Rotation paths and how fast each direction turns (deg/step):
Each turn is a multiple of 5 degrees from 10 to 175, or 0.
Each row of a path follows its step; steps can be skipped.
Path 1:
step 6: [7 -1 2 -1 -7 4 -1 -10 10 -20 10 -5 -9 0 7 -5 1 6 8 -6 -10 -2 2 1 3 2 5 -11 -3 11 4 -5 6 4 3 1 3 -3 0 -5 -9 13 3 -9 4 -2 5 1 -8 3 -1 -13 -1 0 10 11 -5 -9 -6 5 2 -10 -12 3 2 -12 -3]
step 7: [2 5 -5 6 -6 1 18 -2 -2 -10 3 7 5 -2 8 1 2 4 -6 -9 -3 -2 1 1 18 -9 -1 -5 7 5 1 1 3 -1 3 -2 -3 11 -4 4 -4 -14 2 -3 -8 -5 18 -1 11 6 -9 0 -9 -13 3 0 -3 -4 8 5 6 3 -7 12 4 2 1]
step 10: [-3 -4 5 13 -3 2 -9 8 -3 -4 -2 6 -3 4 -2 -9 -24 1 5 7 0 7 10 -3 1 9 12 3 1 13 -5 2 11 5 -3 -6 -1 -4 2 -5 13 -4 10 -4 6 2 -2 1 6 -3 1 -11 1 16 -2 -2 -3 1 -8 -4 12 7 2 -5 -3 1 1]
step 12: [2 -20 -3 5 1 6 -11 -8 3 -1 -2 8 1 -12 -2 -1 -18 0 -1 -13 -3 2 4 3 5 2 0 9 2 1 4 10 -12 10 5 -10 -2 4 -2 7 4 14 1 5 9 5 -5 -1 1 6 9 -4 -3 -1 -2 1 -6 -4 -17 3 1 -6 -3 -11 -8 -4 -1]
step 16: [12 -11 6 -2 5 0 -5 -1 -9 -11 0 -3 5 2 9 11 -6 -2 -2 -6 -3 16 12 1 7 3 1 -4 -12 -6 11 -4 0 -5 7 -3 4 4 12 -3 -4 -5 -9 -4 9 0 3 -7 1 1 -4 -6 -3 8 -12 -10 -7 3 15 1 12 7 -3 2 -2 2 5]
step 17: [-9 11 9 -9 -4 -5 0 6 10 -3 7 -4 -4 0 17 3 -5 0 0 4 -6 3 6 1 -1 -7 -5 2 -16 2 9 -1 -3 -3 -5 -4 10 -1 5 -4 4 -3 -2 -4 -6 0 8 -2 -14 -7 0 -10 9 4 8 13 0 -1 2 4 9 -10 -12 10 8 -3 3]
step 30: [0 11 -1 3 3 4 -5 0 -5 10 -5 14 10 4 6 -15 -8 0 7 -14 11 -2 12 0 -1 0 -6 3 1 6 2 -2 -3 1 0 6 3 5 -16 -1 -1 -13 -2 -7 -2 -5 3 -12 3 -5 0 6 2 -2 -3 21 -1 9 -3 0 5 0 1 5 -5 5 -12]
step 31: [2 -8 5 1 14 -4 -16 -5 8 -2 2 0 6 1 6 -10 -9 2 9 -3 5 2 -11 -7 3 -2 4 -4 6 -3 5 1 7 8 5 -4 17 12 -12 6 2 6 3 -14 6 -6 3 9 -8 10 5 4 -3 5 3 0 6 -2 -6 3 -11 6 -2 -8 -2 6 -6]
[-1 0 2 0 1 4 0 -1 0 -1 3 0 -1 0 -1 2 0 0 0 -1 0 -1 2 0 0 5 0 1 2 -2 0 1 1 0 -4 1 -2 2 -2 2 -3 -1 -3 0 -3 1 -1 -3 0 2 0 0 1 3 1 0 0 1 -2 1 -2 -3 1 1 0 -2 0]	120
[0 -2 1 1 -1 2 0 1 -1 1 -4 -2 -1 2 -2 0 1 -3 0 -3 -3 0 -1 1 2 -3 0 1 0 -2 -1 1 1 -3 -2 -1 0 -1 0 -1 -1 1 2 -2 -2 -1 3 1 1 1 0 2 -1 3 2 -1 3 -2 1 -1 -2 -1 1 1 -3 0 -3]	60
[-3 -3 1 -1 3 0 1 1 -1 -1 -2 -3 1 -1 0 -1 1 2 -1 -1 1 2 2 0 -2 1 1 0 0 1 -4 -1 0 -3 -1 -2 1 -2 2 0 1 0 -1 -5 -2 -2 -2 1 2 -2 -2 0 0 -1 -1 -2 0 0 -2 3 -1 -1 1 2 0 0 4]	60
[1 1 -1 -3 1 0 1 -2 -1 -2 -1 -2 0 -2 0 1 -2 1 0 0 -3 -1 2 0 -1 1 4 0 -2 0 1 0 -1 -1 4 2 -2 1 0 0 0 0 0 0 -2 0 1 -2 -2 -2 0 1 -1 -1 4 0 -1 -1 5 -2 -1 0 0 2 -1 -1 2]	35
[3 -2 -3 -1 1 -1 2 -1 3 -1 0 1 0 -2 2 1 0 -4 -3 2 1 1 1 1 1 -1 0 2 -1 1 -1 -1 0 0 1 -1 0 -1 1 -3 1 -1 -1 1 1 -1 -1 0 0 2 0 -1 0 1 1 -1 2 2 -3 1 2 -3 -2 3 -2 -5 -2]	65
Path 2:
step 0: [-6 -5 -3 -1 -3 1 -7 -1 -7 13 -19 -7 -3 -10 13 0 3 4 2 3 -5 -8 7 -6 5 7 -1 3 -7 -3 5 9 0 1 7 -2 6 6 -2 -4 -9 -8 -10 3 5 1 -12 4 -8 -1 -6 -9 11 -8 -9 -4 -10 -8 -5 3 10 10 -20 0 -5 -7 -1]
step 5: [-15 6 2 -1 5 0 4 -2 -8 4 3 -5 8 0 14 -2 5 4 0 4 2 2 12 2 8 -13 0 -1 -3 19 -9 3 4 2 -16 7 -9 -2 15 -12 -2 -10 1 -9 6 -4 -13 -5 -4 1 -12 12 7 1 -3 0 3 -2 -3 -7 7 -2 -3 -4 -5 -2 11]
step 9: [-24 -1 -13 5 4 3 -2 9 5 -3 -3 -2 -1 -14 -2 3 5 9 7 1 3 -2 6 -10 7 -3 -15 9 -4 14 -1 -2 0 -5 1 0 0 4 -3 -6 3 1 -1 1 16 4 -7 -6 2 3 -3 1 11 -6 8 -5 9 -1 -4 0 3 6 -6 -2 4 18 -9]
step 23: [-2 10 -7 -10 4 -13 14 3 -6 5 -1 -6 8 5 5 0 -1 10 4 5 -7 -21 8 13 -9 0 2 -9 -10 5 1 5 -3 5 -5 0 0 -2 3 -13 -4 -3 0 1 -6 -5 -6 -6 0 13 -6 3 2 -16 -3 -2 -6 1 11 -7 3 -3 -10 -3 4 -2 5]
step 28: [-11 3 2 4 -1 -9 -1 8 -6 -8 11 7 8 0 4 -2 -10 -10 12 -5 2 -16 1 -4 -6 -6 -8 -7 -1 7 2 -9 2 16 -10 7 -1 8 1 -13 0 7 7 -5 11 -6 -2 -2 3 2 -2 -4 -2 13 5 17 -4 -10 -3 3 2 -2 -2 7 7 -6 -2]
step 29: [-5 13 3 -1 12 -14 -4 4 3 9 17 -4 6 4 4 -16 -10 -3 -2 -9 -8 -15 6 -8 1 -5 15 -1 -1 0 -11 -3 -1 -8 1 -1 0 -6 -3 -2 -2 1 -3 -9 6 -6 10 3 -1 2 4 -12 -2 -4 -6 -5 7 -4 3 0 0 -6 -13 -6 -5 2 11]
step 30: [0 -10 0 -3 2 -6 -3 0 -8 1 -7 -17 1 -7 5 -6 10 -10 -4 1 -14 -1 6 -8 5 -5 8 -2 3 -2 -2 14 -4 -9 14 -8 14 -8 0 0 5 -16 4 -5 5 -2 11 -1 -3 10 -5 0 6 5 -16 -3 -5 8 -4 -6 -7 8 1 0 8 1 1]
step 33: [-3 -3 -15 4 1 -5 -11 -2 8 2 3 9 1 0 13 -2 2 9 0 -12 -2 -12 3 -6 -10 2 -4 2 1 -4 -5 1 3 -1 -6 -8 15 -15 -9 -1 6 4 -1 -6 2 -13 9 4 8 7 -1 -2 -3 -6 3 -5 1 -5 -11 15 -2 12 -5 4 14 -6 7]
[-1 -2 0 0 1 -1 0 -2 1 -1 -1 1 -1 1 1 0 -1 0 -1 0 -1 -3 1 3 0 4 -3 -5 0 -1 2 -1 1 0 2 2 -3 3 -1 -1 1 -2 1 3 1 0 -1 0 0 0 -1 -2 -1 0 1 0 1 0 2 -2 -1 0 1 1 -3 -5 -2]	90
[-2 -2 0 3 -3 1 -1 0 0 -1 1 0 0 -3 -2 3 3 -1 0 -2 0 -2 -1 -2 -2 1 -1 1 2 0 2 0 -1 -3 1 -2 -1 -1 1 2 -1 -1 1 1 2 -2 0 2 -1 0 0 2 1 0 -1 -3 -1 0 0 1 1 3 -3 2 3 -2 -2]	120
[1 3 -2 0 1 3 0 2 -1 0 0 -3 -4 0 0 -1 1 1 2 2 0 2 -1 -1 1 1 1 1 -1 1 0 -2 -2 -3 1 0 2 2 -1 1 1 -3 2 2 1 -1 3 1 2 -2 -1 -2 -2 1 1 0 -5 2 0 -3 -1 1 2 0 -1 0 2]	80
[-1 -2 -1 0 2 1 -1 -1 1 -1 2 2 -2 2 3 1 -1 -2 -2 3 -1 0 -1 0 0 -1 -2 -1 1 -2 1 5 -3 2 -2 1 -1 -2 0 2 2 -2 2 -2 0 0 3 0 1 1 0 1 1 2 2 -2 -2 -1 -4 0 1 -1 1 1 0 1 -1]	125
